Where one turn sends some rows of the set: a few examples, then the rows asked:
k292: [  9 -25  18 -44  -3 -21  -5 -25  23  41  16   5  -6  31   3  -8]
k981: [  6  23   8   3 -19  23  -7   6   9  22  30  39   2  17  -9  -1]
k975: [ -2 -35   7  -9 -14 -25  20 -17 -13  16 -16  -3  13   1   4  43]
k397: [  4  -4 -13  17  16   4 -29   4 -19  -5  46  30   1  16  -7  17]
k639: [-27 -12 -55  20  -9 -22   8   5 -19  21   5  10  16  -2  13  23]
k868: [  9  -5  -7 -19 -25  17 -20 -21  20  40  -1 -17  19  -4  50 -14]
k425: [  5 -23 -55   1 -12  -4 -12  15  19  22   2   4  19   6 -53  -1]
k681: [ 44   7 -10  -4 -16   0 -36  -9  34 -17   0 -15  -1 -15   6 -16]
k311: [  8 -19  21 -25 -15  22  -1 -11   4   6 -31  -8   1  37  -6 -10]
k327: [  9 -41 -33  -5 -10 -29 -17  28  14   9   0  -1   7 -14 -42   7]
k866: [ 22 -17 -38  -3  -4  22 -22 -36  -7   7  15 -17  31  -2  41  -6]
k349: [ 10 -10 -41  -2 -13  -1  14 -44 -27  25   2  16   7  34 -10  -3]
k718: [  5   2 -31   4 -10  -7  -8  -7  33  14   5   2  13 -52  17  23]
k179: [-19 -32 -24  -8  26   8 -15 -29  -3  24  -1  -8  20  45  -5  23]
k566: [ 14 -20 -23 -10 -28 -24 -21  24  33  32  -4  -4   5  12 -45 -10]
k95: [  7 -23 -15  -2 -12 -15 -33 -13 -14  16  -6 -26   7 -18  57   3]
k516: [  8 -25  20 -30 -20  -7   9  28  22  -6   5   5   2 -18  13 -12]
k20: [-19 -45  -7 -20  12  -9   0  -3 -27   7 -15  17 -23 -11   9  -4]
k372: [ 17  -2 -26  -9  -5  -5 -31  -9  17  14  27 -12  16  62  -3 -21]
k609: [ -4   6  17  11 -14 -29 -23  18  -6  25  27  27 -15   3   7  26]
k617: [  0  15 -51  18   4  -7 -54 -14  26  23  -2 -14   1   3  12   1]

k981 moves to k609
k95 moves to k866
And these:
k349 moves to k292
k425 moves to k566
k681 moves to k718
k311 moves to k975
k516 moves to k639

